Each path is a new rotation, seen through one point. The rows after it are directions, each followed by how far the rotation turns it, in degrees each step (0 if it stays put).
Each turn is a multiple of 5 degrees from 10 to 175, or 0.
Each row of a path follows its step; steps can be skipped.
path 1
step 0: [-0.32,  3.34,  1.25, -0.07,  2.08, -1.42, -1.01,  1.67,  1.88,  1.70,
  0.50,  1.16, -5.04, -1.78, -0.99, -2.33,  4.13, -0.15,  2.46,  0.41,
  2.44, -1.08, -0.51,  0.59,  3.75, -0.77,  0.86, -1.84, -2.27, -1.37,
  2.62]
step 1: [-3.30, -3.40, -1.71,  0.09, -2.57,  0.63, -2.91,  3.26,  1.18, -2.86,
 -3.44, -2.66,  1.22,  0.14,  1.05,  0.87, -1.16, -2.08, -2.86, -0.06,
 -0.76,  1.77, -0.38,  1.07, -0.90,  3.31,  1.28, -1.61, -0.53,  3.22,
 -0.03]
step 2: [-1.00,  0.27,  3.72,  1.54,  2.59, -3.04,  1.66,  0.00, -0.27,  1.50,
  3.35, -0.39,  0.18,  0.48,  0.49, -0.07, -0.18,  0.75,  0.93,  1.84,
 -3.15, -0.84, -4.96, -1.53, -2.12, -3.43,  0.00, -1.53, -1.41, -2.41,
 -3.05]
step 3: [ 0.33, -0.11,  0.13, -6.03, -0.36, -1.55,  2.33,  1.76, -2.37, -2.29,
 -3.97, -0.74,  0.00, -0.26, -1.01, -2.54, -0.25,  1.73, -0.18,  1.06,
  3.60, -1.61,  0.84, -1.14,  3.45,  1.37,  1.82,  1.52, -0.92,  0.88,
  2.43]
step 4: [ 1.52,  2.03, -0.07,  2.85, -1.79,  3.07, -5.37,  1.25, -1.14,  0.19,
  1.84, -1.89,  2.29,  2.28,  2.68,  0.13, -0.14, -2.91, -0.29,  2.39,
  0.39,  0.00, -1.92,  1.24, -2.59, -1.57, -1.53, -0.90, -2.62, -0.44,
  2.72]
step 5: [-0.64, -2.26,  1.20,  1.18,  0.34, -0.89,  1.68,  2.33, -5.08,  0.66,
  0.42,  0.73, -3.43, -1.50, -0.08, -0.21, -1.05,  0.17, -0.17, -2.76,
 -4.43, -2.78,  0.88,  0.75,  1.99, -0.42,  4.53,  2.00,  0.67, -0.62,
 -2.43]
step 6: [ 1.81, -1.73,  0.98, -4.55, -0.46, -0.72, -0.39, -0.84,  2.38, -2.13,
  1.71, -0.64,  4.60,  2.10,  3.19,  5.20,  0.59,  1.28,  1.85,  1.46,
  2.63, -1.09,  1.01,  0.08,  2.03, -1.82, -0.21, -0.93,  0.49,  0.48,
  0.42]
step 7: [ 0.63,  2.24, -2.40,  3.70,  0.01, -1.58, -2.73,  0.70, -1.93,  2.30,
 -0.40, -0.25, -4.28, -0.74, -3.15,  0.29,  1.71,  1.03, -2.01,  0.90,
  3.21, -0.02,  1.88, -0.22, -1.31, -2.88,  2.52, -0.94, -3.30, -2.56,
  0.62]
step 8: [-2.12, -2.80,  2.91,  0.03, -1.36, -1.87, -0.74,  0.82, -1.58, -1.17,
 -0.57, -0.29, -0.37,  1.21,  2.38,  0.38,  1.06, -2.24, -2.38,  1.25,
 -1.39,  0.72,  0.53,  5.17,  2.37,  3.27, -0.58, -1.41,  4.98,  2.05,
 -0.50]
step 9: [-3.41,  1.58, -0.04, -0.64,  1.82, -0.28, -1.34,  2.22,  5.73,  0.74,
  3.30, -0.67,  1.12, -0.47,  0.26, -1.38,  0.32,  1.46,  2.72,  0.32,
 -0.51, -1.05, -1.04, -2.28,  0.69, -3.94,  3.32, -1.57, -0.16, -2.73,
 -1.23]
step 10: [ 0.31, -1.32,  0.07, -0.77, -1.00, -2.29,  0.22,  3.14, -2.18, -0.49,
 -2.86, -0.96, -2.80, -0.03, -3.35,  2.90, -2.71,  1.90, -2.17,  2.81,
  1.87,  1.03, -0.75, -2.85,  1.69,  3.77, -1.23, -1.11, -2.69,  2.67,
  0.33]
Speeds:
[ 0.96, -0.04,  0.06,  0.64,  1.53,  0.57,  0.16,  0.52,  0.50,  0.47,
 -0.16,  0.20,  0.28, -0.45, -1.49, -0.75,  0.53, -0.96,  0.06, -0.65,
  0.46, -0.66, -0.51, -0.11, -0.18, -0.51,  1.47, -0.35,  0.08, -1.56,
 -0.13]  160
[ 0.07,  1.41, -0.29,  0.24, -0.98,  0.36, -0.92,  0.29, -0.31,  0.62,
 -1.64,  0.72,  0.84, -0.93,  0.25,  0.94,  0.11,  0.25, -0.82, -0.06,
 -0.35, -0.90, -0.09, -0.65, -0.32,  0.64, -0.26, -1.30, -0.21, -0.52,
 -0.61]  120
[-0.37,  0.12,  0.43,  0.21,  1.21, -1.14,  0.14,  0.91, -1.68,  0.32,
 -0.55,  0.99, -0.10, -0.09, -1.03,  0.49,  0.07, -0.12,  1.53, -0.65,
 -0.35,  0.10,  0.21,  0.58,  0.57,  0.06, -1.32, -0.55,  0.12,  0.38,
  0.36]  140
[ 0.31, -0.38, -0.38, -1.06, -0.67, -0.35, -0.48,  0.03, -0.35,  0.10,
 -0.43, -1.32,  0.54,  0.75, -1.34,  0.98,  0.01, -0.60, -0.64, -0.82,
 -0.19,  0.72, -0.92,  0.09,  0.90,  1.25, -0.13,  0.91,  0.91, -0.75,
  0.02]  160
[ 0.52, -0.16, -0.48,  0.28, -0.62, -1.20,  0.09, -0.23, -0.16, -0.89,
 -0.62,  0.06, -0.76, -1.28, -0.95, -0.57,  0.29, -0.71,  0.48,  1.16,
 -0.69, -0.77,  0.99, -0.83,  0.45,  0.88,  0.83,  1.03, -0.01,  0.65,
 -0.49]  155
[ 0.10,  1.18,  0.04, -1.30, -0.28, -0.31, -0.58, -0.94, -0.87,  0.31,
 -0.51,  0.35, -0.83,  0.70, -0.42, -1.19, -0.05, -0.88, -0.49,  0.85,
  1.03, -0.45,  0.22,  0.79, -1.01, -0.69, -0.39, -0.04,  1.18, -0.19,
  0.41]  90
[ 0.89,  0.01,  1.44, -0.43,  0.21,  0.18,  1.29, -0.09,  0.03, -0.21,
 -0.33,  0.79, -1.57, -0.38,  0.94,  0.25,  0.94,  0.53, -0.95,  0.05,
 -0.74, -0.29, -0.64,  0.29,  0.80,  0.81, -0.05,  0.03,  0.65, -0.73,
  0.95]  135
[-0.66,  0.37,  0.07,  1.13,  0.13,  0.68,  0.24, -0.54, -1.32, -0.10,
 -0.14, -0.54, -0.25,  0.22,  0.30,  0.57,  0.69, -1.03,  0.15,  0.15,
 -0.35,  1.39, -0.05,  0.02, -1.21,  0.98,  1.57, -0.68,  0.24,  0.62,
  0.86]  110
